Each path below is one point turned by a fixed rotation once a step. After each direction that follows a path, write how fast that rotation turns it, in degrees each step (0 if it stays still).
Each turn is a multiple of 5 degrees from 10 to 175, or 0.
Each row of a path follows its step; steps can be skipped.
path 1
step 0: [ 21  14   0  10  -6  21   1   9 -10 -26   7   5   2  15 -13  23   6   5
  12   1   5  -6 -10  15  17  11   8  -7  -3   0 -29  -4  -4  -8]
step 1: [  6 -15   3  -1   2  -5  15 -18  -4 -29   8  -6  22  27  16   8  14  -1
  -9  -5   3  -8 -11   7  -7  -2 -11   8 -10   5 -22  19  -4   0]
step 2: [ 17  15   4  14  -5  19  16   3   0 -18  -8  11  -8  12  12  27  11  10
 -11 -15  13 -11 -20  -4  -2 -11   6   1  22   7  -1  -1  -9   6]
step 3: [ 19  -9 -16  -9 -14  15   3 -26  -5   3  -1  14  19  25  11  22   7  12
   1   4   8   7 -10  14   7  13  -2   8   2 -11 -16  -5  -1  -6]
step 4: [  4   9  11  -3  -7  -1   4 -23  -9 -26   0   6 -14  17  -1  11  20  -2
  -1 -14  10 -12 -18  22  19  -6   1 -14  -2  -3  -8   8   4  20]
step 5: [  7  -4 -20  21  10  -2   0 -19  -3 -10 -11  -1  -1  30   8  29  20  19
 -12  -5  11   3  -3  -6 -18   8  -2   0  -5  -6   3   4  -5   7]
step 6: [-11   2 -21  -3 -16  19   2   4   0  -8   1  25  -8  23  13  15   2  20
  -9  -8  -2  -4 -11  16  16  -1   4   0  14   1  -9   9  21  15]
step 7: [ -3   2 -10  -9  -8 -12  16 -24  -4 -22 -17   8   3  10  -9  16  12   7
 -18  12   0  15 -10   2   0  15  -1 -13   2 -23 -16  -6  -1  16]
step 8: [ -6  10 -12  -6   8  -1   2 -11 -11 -11 -21  14  -9  14   1  25  18  -1
 -15 -33 -13 -13   6  17  -3   3  12   5  -5   4   3   2  15   5]
step 9: [  4   4 -21   5  -7  12  20  -3   3 -19  -2  -8  -8  11 -11  12  13  40
   1  -1  -6  13   6  -3   4  20  11  10  -3  -9  -9   4  13  11]
step 10: [-19   0  -8 -16  -6  -6  -1 -13  -2 -24 -15  12  14  -7   8  11   6   5
  -5 -14  -8  -2 -15   3  -2   4   2  16  14 -16 -11  27  18  15]
step 11: [ -5  10   4 -10  -6  15  14 -10 -14  -3 -16  -6 -16   3 -18  23   1  13
  -9 -21 -10   9 -14  -2 -21  20  19  -1   4  -8  -2  -3 -10  12]
Speeds:
[ 5  4  3 -4 -3  0 10 -3  2  0 -1 -1  2 -5  0  0  5 -1  1 -2  0 -1  3 -3
  2  2  4 11  3  2 -1  6 -2 -8] -> 45
[10  3 -1 -1  2 -3 -2 -7 -1 -1 -1 -2 -1 -3 -1  1  3 -2  8 -4 -2 -1  6  5
  5  1  1 -3 -9 -1  2 -7  4  0] -> 85
